Rotation paths and how fast each direction turns (degrees per step)
Each turn is a multiple of 5 degrees from 10 to 175, or 0.
Each row of a path follows its step; steps can be skipped.
Path 1:
step 0: [ 17   0   7  21  52  -4  -6  21  -1 -15  25 -14 -12 -34 -21  33   7  -5
 -16  15 -28   3   9  18 -17   0 -39   8  14 -10 -23 -11  15 -20   9 -19
 -11   2   3  29  -6 -19  15  -6 -19  -6 -28   8   9 -20  31 -17  -5  34
 -10  12]
step 4: [-16  37   9  -4   7 -15 -21  30 -26 -19  -3   4   0 -22  42  34  -7 -19
   6 -11  -3 -43 -14   9 -12   8   1 -15  13  17 -15   3  33  20   1  37
   0   1  16 -23   3 -34  28  -9  18   2 -19 -10  19   2 -18  -3 -28  15
   0  -4]
step 6: [-15   1  12  18  -7  -7  23  15 -20  55   7 -36  -1 -31  28  28  16 -24
  19  15  18 -14  23   1  18  -8  10  45  -6 -17  -1  -5   2   9  41  12
 -17   4   1   0  -2   9 -23   0  10  -1   3   0 -18 -24  32  13 -13  11
  -6   9]
step 11: [-13   5  18 -28   9 -10 -18 -40  -5   5 -41  23  -8 -34   8   8  17  12
  11  13 -28  16 -13  21   7  26  12  24  18  -5   9 -16  28   9   8   8
  31 -19   8 -41  -8   6 -10  10 -12  -4  -7   8 -22 -19  12  -4 -16 -22
 -25 -28]
step 19: [-25 -20  52  -4  23 -10 -20 -22  11  25  48 -12   1  -3  22   8  -8 -17
 -44   4   1 -13  13   4  11  17   9   8  21  -9   6  -8  13  -8   7   7
  14  -6  22 -15  21  -6 -31   3  28  -2  15 -13 -17 -27  10  22  22 -25
  -2 -16]
step 25: [ 10  28 -14  -4   1  15  -1   3  26  15  28  -8  22  -9   2  22   3  13
 -25  15   3  -7 -48   5 -13  -9  10   2   9 -28 -14  22  37 -19  31  -5
  32  26  11  35  22 -29  29   5  -9 -19 -16   6   2   2   8   1  28  -1
  -6 -17]
step 27: [-18  26  10 -34  15  -7 -21  29 -31   3   4   5  10 -35 -13  -8  10   5
 -15  -1  12 -26  -2 -10  31  33   7   8  19   5  19  -2   7  41  19  13
  43 -20 -18  -1  12   8  13  -9  -2  38 -26 -12  -7 -27  -2  11  12 -22
   1   1]
Directions:
[ 2 -2  0 -2  5 -3  3  4  4 -6  0  9 12 -4 -6  0 -9 -4  3  5 -2  1 -4  3
  2  0 -4 -6 -1 -6  0 -3 -2  7 -3 -5  3 -7  3  6  2 -6 -4 -2  3  7  2 13
 -2 -6  0  3 -6 -2 -3 10] => 25
[  1   3  -7  -2   1  -9  -9   1  -6  -2   8  -2   2  -8  -5  -3   2  -2
   3  -8  -9   3   0   2   0   4  -4   3   1   3   7  -3  -2   0   2   1
 -10  -8   2  -2  -4   2  11  -3  10   2   0  -7   2   5   3  -5  -4  -2
  -1   5] => 110
[ 6  5 -2 -1 -4 -4 -3 13  1 -8  8 -3  5  9  7 -1 -8  1  6  3  9 -3 -4  3
  0  5 -1  2  3 -2  4  5  0  2  4 -7  8 -1 -1  0 -4 -6  0  0 -2 -1  2 -4
  5  9 -2 -7  5 -2 -2 -6] => 140
[  2  -5  -3   0 -11  -4  -2  -6 -12  -5   1   3   5  -2   9   2  -2  -2
 -11   3  -3  -4  -1  -4   7  -4   8  -8   0  -3   1   0   5  -8   3   2
   2   0  -3  13  -1   2   0  -4  -2   7  -4  -3   3   3  -1   1  -5  -1
   1  -2] => 140
[  8   4   1   2  -5 -10   6  -3   3  -1  -6  -3  -1  -3  -1   7   1 -10
   6  -4   4 -11   2 -12   3  -1   0   1  -8   2  -3   2   5   4  -7  -3
  -6  -4  -2   0  -1   1  -5   6   4   3   5  -3   4  -4   2  -6   0  -3
  -2  -3] => 45
[ -2  -1  -1   0  10  -4   5  10   0   5   5  -7   0   6   3   7  -5   5
   0  -1  -4  -1   9   2   2 -12   2  -1   8   6   1  -7  -1  -6  -4  -6
   0  -1  -3   3   0   6   0   6   4   3  -4  -1   1  -8  -6  -2  -6   1
  -6  -2] => 110
Path 2:
step 0: [-44 -33  18  33   5  10   6 -18  26  20 -28  17   0 -20  -7  12 -31  18
 -14   3   1  -3   9   2  -8 -35   6  13  -5  23  -3  -3 -10   1 -10  -9
 -13 -15   3  17  -1  -1  32  -7 -16  29   2  -5   3 -30  -4  -4  -5  -4
  10  20]
step 2: [-20 -19  24   6  -4  13  -1 -11   8  -9 -13 -30  -5 -33 -34   9 -14  22
   8  31  21 -28   5   9 -10   0   1  -8  26   1  -7  10 -13  -1 -13  -9
  -2 -27 -22   8 -24  35   1  24  12  22  -3 -15  17 -11 -10   4  26 -13
 -22   6]
step 5: [  2  10   6  -7 -14 -11 -20  -2  -3  -1 -36   8  23 -37   0   4 -25  -2
 -38  -3   1 -26  12 -21 -18 -33  -9  -4  -6  17  -2   1   1  18  -5  11
  -7  -3  16  -3   4   7 -25  12   6  52   3  -5  -3  -5  -7 -28  16 -15
  15  25]
step 9: [-24   1 -13  21  -9  -6  -4   2   5   6 -20   5  -5 -27 -24  20  20  22
 -20  32  -4  -1 -22  16  10  -7 -10 -14  26   8   7  28  15 -14  21   1
  14 -29  26  -4   8  -7  14  41  16   0  16   4 -11  14  30  -3 -11 -25
   9 -14]
step 18: [-45  -9  -4   8 -23 -26   3  -8  -5  -7   6   0  -2 -12  -4   4 -28  20
  10   7   8 -11  35 -28 -12 -20  19  10  33   0   7 -12  -3   2  26  14
  12 -13   6 -17   6  -5  29  17 -12  20  23   9 -15 -40 -20  12  14   2
 -14   1]
step 23: [ 11  -8   8  13   4   2  20 -28  -7 -26   4 -14  -3 -11  -9  -2 -45 -22
 -29   2  -1   5  14   2  -9 -33 -11  -3  19   0   0  -4  -7   4  14   2
  17  -2 -20 -15  -9  36  -3   7  -4  46  22  11 -10 -23   3  11  -3 -24
   1  37]
step 25: [-25  -1 -11   8 -21 -16  39  -2  18 -32  10 -16 -11 -17 -25  18 -10  16
 -14   7  -5   1  -4  28  -2  31  -3 -18 -23  14 -11   4  -6   4  10   7
  21 -28 -39  -2  13 -13   2  12  11  29  30   7  -2 -14   5  11  -2 -14
   1  22]
Directions:
[-11  -2  -3  -5  -4   1   6  -1   4   1   0   1  -3  -5   0  -4  -8   7
   4   0   5   1   2  -1  -7  10 -10  -8   2   8  -7   4  -2   6   2  -4
  -4   5  -7   2   1   2  -2  -6  -2  -7  -2   5  -2  -3   6  -5   1   6
  -4  -6] => 60
[ -3  -4   4   7  -3   1  -6  -1   2   2  -1   1   1   3  -8   5   4  10
   0   6  -5   1   2   3  -1   4   2  -4  -1  10   5  -5  -4  -4   1   4
   7   6   5   2   5   0  -1  -6 -14  -2   5   7  -3   3  -7   5   3  -7
   1  -5] => 40
[-10   2   8   3   8  -5  -1  -1   5  -9   1  -3   4   0  -4  -5   3  -6
   2  -6  -3  -1   9  -6  -4  -8  -8   6  -2   0   2   0  -9   3  -4  -3
  -2  -2   3 -12   0  -4  -2  -1 -11   3  -1   2   2  -2   2  -3   0   1
  -3   2] => 140
[ -1   5   1   1   8   6   0  -2  14  -1  -9   7  -2  -5   0   0   2   4
   1   6   0  -4  -1  -2   2  -3   0  -3  -5   0   2  -1   1  -1  -1   2
   5   3   1  12  -4   1  -1   9  -4   3 -11   0   8   5   0  -3   5   9
   0   4] => 10
[  4  -2   3   1  -2   0  10   6   0   0  -3  -3 -13  -5  -4   9   0   1
   2   2  -1   7   2   4  -9  -2   7   9   2  -2   5   1   0   4 -15   0
   4   2  -8   1  -7   2   4  -5  -4   1  -2   1  -3   1   4  -2  -5   1
   1   2] => 175
[ -4   5  -3  -2   9  -1   3   9  -7  -6   1   1   4   0   2  -1   2   3
  -2   5  -1   5  -2   5  -5   1  -2  -3   5   4   5   2   5  -5  -5  -3
  -7  -3  11   2  -2  17  -8   1   0   0   0   0   1   3   0  -1   0  -6
 -11   3] => 100
Path 3:
step 1: [ 13 -23   1   1 -11 -22 -20 -12   7  -3 -16  19  23   6  10  -1  -7  -5
  22   2 -17  14  19   3  -9   5  20  22 -36   9  12  13 -28  13   1  20
 -10 -19  -8 -40 -18  22 -10  22  14  -7  14  35 -24  16   6  -6 -12 -26
 -22  -4]
step 3: [ 35  22   7   4  14 -11  -7  28  -6  11  23 -23   0  -2   4 -18 -17  -8
  -1  11  26  -2  15  16  -7   6  -7  -1 -12   0  -5  20  10   9  -6  15
 -13   7 -50 -29 -24  11  11 -31 -26  27 -15 -12   3  -9  -9   5 -22 -22
 -22   8]
step 7: [ 14  36 -14  -9 -16  16  -7  24  -9  25  -7  -6   9  31  21 -11  -6  22
  31  -4  13 -15   4  12  14 -11   3  15 -14   0   8 -15   5  24  -9  18
 -10  29 -17 -14 -43  19   2  18   9   0  -8  23  26 -25   3 -13  16  14
   2  11]
step 12: [ 15  -9  28 -28 -10  22 -28  27  12  31   9  14  15  22  27 -17  -3  -8
   4 -25  22   6 -10  36   8 -21  29  25  -9 -13  12  29  10  11   5   4
   3  13  -9 -14 -11   7 -20   3  16  -2   2   2  20  15 -13  -7 -11  11
 -21   4]
step 16: [ 18  19  21  15  -7  11 -26  15  -2 -17   8  20   8  14   3  13   4  -2
  -4 -19 -28 -15  -9  -4 -10 -13   4  22 -25  20   8 -15 -26   1  -5  -8
   7  16 -12 -15 -46  22  -2  -1   2  -1  16 -13  -4  -4 -34 -13 -54  11
 -11 -10]
step 18: [ 25  -9  -9   8  13  -1  -4  -1   6  29   6  -3   6  -4  28 -13   2 -18
  22  13  -2 -12   2   9   6 -19  15 -22  -7  16  -2  17 -34 -14 -20  21
   7 -26 -17 -47 -21  12   0  16  -5  15   3  42 -11 -21  30  -9 -11 -17
   3   7]
step 27: [ 15  -5   3   0 -28 -33 -55  19  40  16 -12   7   6   4  18 -13  -4 -19
  18   3 -27 -16 -22  14   6 -11  -1 -13   2   6   0 -14 -11  24  -1   7
 -15   6   2  -1  -9  10   8  -6  -2  -8  -5  23  30  -7 -23 -32   2 -20
 -11  -3]
Directions:
[-4  0  4  7  4 -5  5  3 -2  6  2 -7  2  0 -8 -4  0 -5  5  1  2 -4 -6 -4
  1 -1 -1  3  0 -2 -9  3 -3  8  2 -4 -5 -8  3 -4  0  0  8  1  0 -6  1  9
 -5  3 11  3 -1 -1 14 -1] => 90
[ -5  11  -4   5  -2   1  -9  -8  -4   2  -5   1   1   1   2  -4   3  -1
   1  -1   2   3  12   2  -1   5  -4   0   2  -2  -3  -6 -12   3  -2   4
  -5  -1   6   7  -4  -6   2   4   1   0   3  -5  -1   2  -2  -4  -8   8
   5  -8] => 125
[ -1  -1   3  -1  -4  -4   1   6   2  -3   0  10   3  -3   4  -6   0   2
  -2   2   3   8  -6  -5   8   4  -2   2 -11   6  -5  -8  -4  12 -10   1
  -4   3   0   0   6  -6  -1  -3   3  -1   0   1  -2  10  -7   3   4  -3
  -2   4] => 140
[-8 -6  3  0  2 -6 -1  0  5  3  5 -3 -7 -6  3 -5 -5  4 -6  5 10  4  3 -2
 -3 -2  7 -5 -3 -7  3 15 -2  0 -9  8  0  1  0 -2 -1 -1  0 -7  2 -3 -2 -1
  5 -1  3  1 -3  5 -1 -7] => 125
[11  7  4  0  1  0  0 -2 -2 -8  6 -5 -1  6  3 -3 -1  0  0 11  1 -5  8 -4
  3 -3 -2 -2  2  2  1  3  5  2 -3  9 -6 -3 10  1  6  4 -5  3  6  2 -4 -6
 -1  6  7 -1 -2  0  0 11] => 65
[ -2   3 -14   6  -2   3   4   9  -3   5   7  -4  -1   2  -2  -1 -10  -3
  -3  -3   3   2  -1   0  -8  -1 -11  -1  -7   0   4  -2   4  -5   0   0
  -5   3   2   1  10  -3  -1  -3  -3   1  -3  -1  -7  -1   2 -10  -3  -6
  -3  -5] => 65
[  3   1  -2  -1   5  -5   3  -4   7  -2   0  -5   4   0   0   6   1   1
  -2  -5  15  -2   4  -8   5   1  -2   4   2   0   0   1 -11   0  -2  -6
   2   9  -4   3   3   2  -2   3  -6  -4   2  -3   6  -4   1  -9  -1 -12
   4   6] => 100
Path 4:
step 8: [-42 -13  -7 -12  29  11 -15   5  -2  15 -25  -1  24  12  31   7 -23   5
   3  14  17   2 -12  -5   1  24 -28  -5 -26 -10  37  30 -14 -24  -8 -16
  -4  -9   9 -10   3  11  -5   0   5  11   0  40  -9  37 -33  21 -22  26
  -9 -13]
step 9: [-12 -10   3  23  25 -51 -12  34   1  13  -9  -7   4   4 -15  14   7   5
  12   6 -28  31 -12  25 -28  16 -39  -6  13   8  10 -28  22 -22 -12   6
  25  19   7  22 -18  18  29   3  -1   4   7 -10 -13   5 -36  13  10 -27
   2   9]
step 15: [  5  18 -32  -7  22 -13 -21  -2  23  -1  -3   7  -9  -2 -23 -14  -8   6
  -4  -5   8  16 -10 -16  -7  29 -44  13  -2  33 -10  27  -7  -5  30  -3
  13  25   7   9   0  20 -13  38   1 -15  -7 -31  35  -8 -21  30 -30  22
   7 -17]
step 21: [ 12   8   0   1  22  19  14  33   5 -32   0   8  -9  19   9  10  -8  -6
   6 -12   1  17 -32  36   3   2 -46  12 -37  13  56 -12 -16 -21   4 -10
 -18  -3  -1  11  11  17   3   5 -18   9   1  38   6   4 -30  11  -2  25
  -4  -4]
step 23: [-12  16  -9  16  33   4 -47  16 -11  -7  -6  43   6  -5   4  -8   3 -14
   2   8 -31  -9 -11  12  25  29  17  33 -11  12   9   8   6  14 -12  44
  14  12 -19  -6   1   3  25  -5 -24   7   1  -9  13  27  -8 -35 -19  13
 -29   4]
step 26: [-34 -11  22 -22 -10  -2  -2  41   5 -15   7   1  -8  14   5   5  -4 -11
 -13  -7 -42 -29  13  19 -35  29  -8  34   8   0  -9   8  -1  -8 -34   7
   9  32   7  -3   7  24  -5  -1 -24  13   0 -29  13  -1 -40 -12  34   0
   5   2]
step 27: [ -1   8 -20 -19  33  10   8  20   7  15  -2  -6  45  -4   2  -1  -7   7
 -64   5  19 -14   8  23 -14 -10 -27   6 -24  12  -9  -4  29 -15 -10 -15
  14 -15  37  -6   1   7  -8  28 -11  11 -37   4  13  11  18  -2   1  19
  18 -14]
Directions:
[11  3  0  0 -3  8  0  9  7 -6  4  1 -7 -9  0  5 -1  3  2  3 -2 -4  4 -5
  0  0  1 -7 -8  5  8  4 -3  7  0  0  4 -3 -5  8  3  3  8  3  2  5  2  5
  4 -3  8  0 -4 -1  0 -8] => 45
[  3   1   4  -5   7  -2   1  -7  -4  -6  -6  -1  -3   0   4   9   4  -2
  -6   0   2  -3  -1   1  10   3  -7   3  -5  -5  -2   2  -3   3   0 -10
  -7  -6  12   0   4  -4   8  -1  -4   0  -6   2   4   0   7  -4   3   5
  -4   1] => 110
[ -4 -12   4  -2  -2   1  -3   2  -5 -11   5  -1   4  -1  -3   1  -2  -1
  -6  10  -2   4   4  12   5  -4   8  -2  -4   5  -4   5  -1   1  -5   3
   3   0  -7  -3   2   4   1   3  -1  -5  -8  -6  -6   1   5  -8  -1   2
  -1   4] => 110
[-4  3 -4 -3  6 -4 -3 -3  1  0 -1 -6 10  1  0  1  7  2  0  3  1 -4  8 -3
 -5  8  6  4  4  8  5 -4  4 -1  6  0 -9 -8 -2  6  8  5 -4  2 11 -4 -2 -1
  0 -8  6 -1 -3  3 -4  0] => 145
[ -4  -2  -2   9 -11  -7   8   6  -6 -12   0   0   0   3  -5   3   2   6
   2  -5   0   0  -1   3  -4  -1   2   3   5  -8   2 -10  -5   0   2  -6
  -1   6   0   4   8   5   1   5   2   9   3  -1   6   4   4  -3   3   3
   1   1] => 90
[  4  -6  -2   5   2  -3   5  -3  -1  -6   0   0   1   1  -3 -12   4   3
   8  -1  -3  -4   5   0   2   5   3   1  -4  -4   1   2  -2   5  -1   8
   8  -4   7  -7   4 -15  -4  -5   5   0   4   1  -4  -2  -1  -6   3   3
  -5  -9] => 60
[  3  -5  -6  -3   0  -2   2   1   1   3   3  -1  -5   1   2   4  -6   2
   2   3   8   1  12   4   0  -1  -7   4  -4   0   5   3   5  -3 -14  -5
  -7   7   3   6  -3  -1 -15  -1   0   5   1   0   2  -3  -2  -7  -1   6
   5  -3] => 55
[-3  1 -4 -2 -5 12  2 -5  0 -5 -4 12  7  3  1 -6  2 -3 -2  0  5 -1 -1 11
 -6 -3 -7 -7  0 -4  0  4  0 -2  4 -3 -2  0  2 13  6 -6 -2  6  0 -3  1  3
 -7  1 -1  2 -8 -4 -2 -2] => 110
Path 5:
step 1: [  6  -8   1  15   7  -5 -11 -15  16 -24 -26  14 -14 -13  -4  11  -6  18
 -26  29   3  37  12   8  26 -21  14  28  -7 -17  21   7  35 -12   3  -3
  10  16 -19 -18  20   0 -27 -11 -32 -22 -10 -30   8   7 -11 -20  11  -6
  25  -9]
step 9: [  4  58 -11  -3  -9  -3   4   5  31 -14 -33  -7  10   9  -3  22  -2  17
  15   1   1  -9  13  20 -18 -11  -3  20 -10  15  -1 -26  21  10   1 -21
 -39  -6   1  -6  13 -14  19 -14   0   1  26   3  -7  19  24   7  12  35
 -16  23]
step 14: [ 32  -5   1 -14  -3 -21 -39  14  -9  10  -7  16   3 -18   5 -14  -6  -7
   9  17   6  10   1 -13 -12   3 -15  -6  14  29   4 -26  -3 -40  27 -25
  38  -5  22 -23  11  11  -4  -5  13   2 -13  19 -22  -9  13   7  -2 -22
 -19 -40]
step 15: [ 21  -3  14 -13   1  24  20  27  38  11 -15 -45  10   9 -19   4 -10 -29
   0  25   4   0 -27   2  15 -28  -3  -5  29 -11  -3   1 -14  15  17  -7
 -29   0  -3   0  -2  38  14   5   1 -10  -6 -10  22  -8   0 -29  -2  27
 -10   6]
step 18: [ 33 -22   9  -7   4   6 -10  11 -49   7  39   6 -14   2 -29 -17  -6 -20
 -27  -3   7  -8  -3   2   5 -23  -3  -5  27   7   3  29 -13   1   7  29
 -18   4 -12   5  29  -1   5   0  15   9  30 -12   9 -19   1   6   8 -18
  30 -23]
step 25: [  7  19  -6 -31 -13  13 -13 -22  -1 -11   1 -17  -8 -14  19   0 -17 -15
  15  -7  -6  -7  -1 -20 -26  13  17 -34   0 -13  -8 -12 -42  20 -26   6
  20  22  -7  45  13  11 -15 -17  10  14  -5   2   8   4  19   4  -6 -23
 -26  32]
step 26: [ -2 -45 -13   8   2 -31   4   9  13  14  12 -34  13  26  -3 -21   5   6
 -34  -6   3   4  13  -7  19   3   1  47 -17   4  10 -15   4  -5  -5 -29
   5   1 -21 -12   2   7  -8 -21 -10  12  19 -11   6  -6  -7  32 -16 -19
 -37   4]
Directions:
[ -6  10  -1  -7   1  -3  -8  -1  -3  -8   6  -2   5   3  -4   2   4  -5
  -5  -5  -3 -10   1  -2  -3   2  -6  -2   1  -5   6  -6   1   7   4  -6
   0   7   8  -5   1  -6  -3   0  -2   4   4   2  -2  -2  10   4   3  -3
   0  -9] => 155
[ -2   4  -1   3  -9   0   1   5  -4  -4  -3   2  -8  -5   3  -4   1   8
  -1   1  -7   4  -8   3  -9  -7   0   7  11   4   9  -5   2   0   3   1
  -4   3  -1  -3  -1   5   1   1   5   3   6  -1   0   0  -4   9 -10   1
   5  -4] => 80
[ 6 -1  9  7  2  0  3 -9 -2 -4 -3  3  1  0  5  5 -4  2  1  3 -3  0 -3 -4
  5  9  4 11 -8 -4  1 -7 -8  1 -3  0  0  7  4 -5 -1  4  1  6  4  9 -6  4
 -1 -3 -4  5  3 -6 -2 -6] => 120
[  2  -6  -6  -4 -11  -2   6  -5 -13   4  -9  10   6   1  -4   1   5   2
   0   2  -7  -2  -3  -5   4   6  -2  -4   5  -9   3   1   6   3   0   3
   3   0  -2   0  -1  -3   0   0   4   6   5  -1   8   1   2  -5   7   0
   4   4] => 60
[-8 -3 -9  0 -3 -7  3  0  5  0 -3  2  5  3 -1 11 -6 12 -3 -7  5  6  1  7
  5 -6 -3  2 -2  0 -1 -3 -6  5 -5 -1 -3  3  3 -3 -7  0  2 -2  4 -8 -1  3
 -2 -6  3  1  5  4  9 -1] => 100
[ -7   2  -1  -1   0   1  -4  -9  -2  -5   3   1  -4   5   1   3  -4   2
  -6   3  -2  -1  -7 -10   1  -5   3   0   1  -1  -7   0   3   2  -4   6
  -2  -5   3   1   6  -1   5  -9  -6  -1   5  -3  -5  -6 -12 -11  -4  -8
   5  -3] => 20
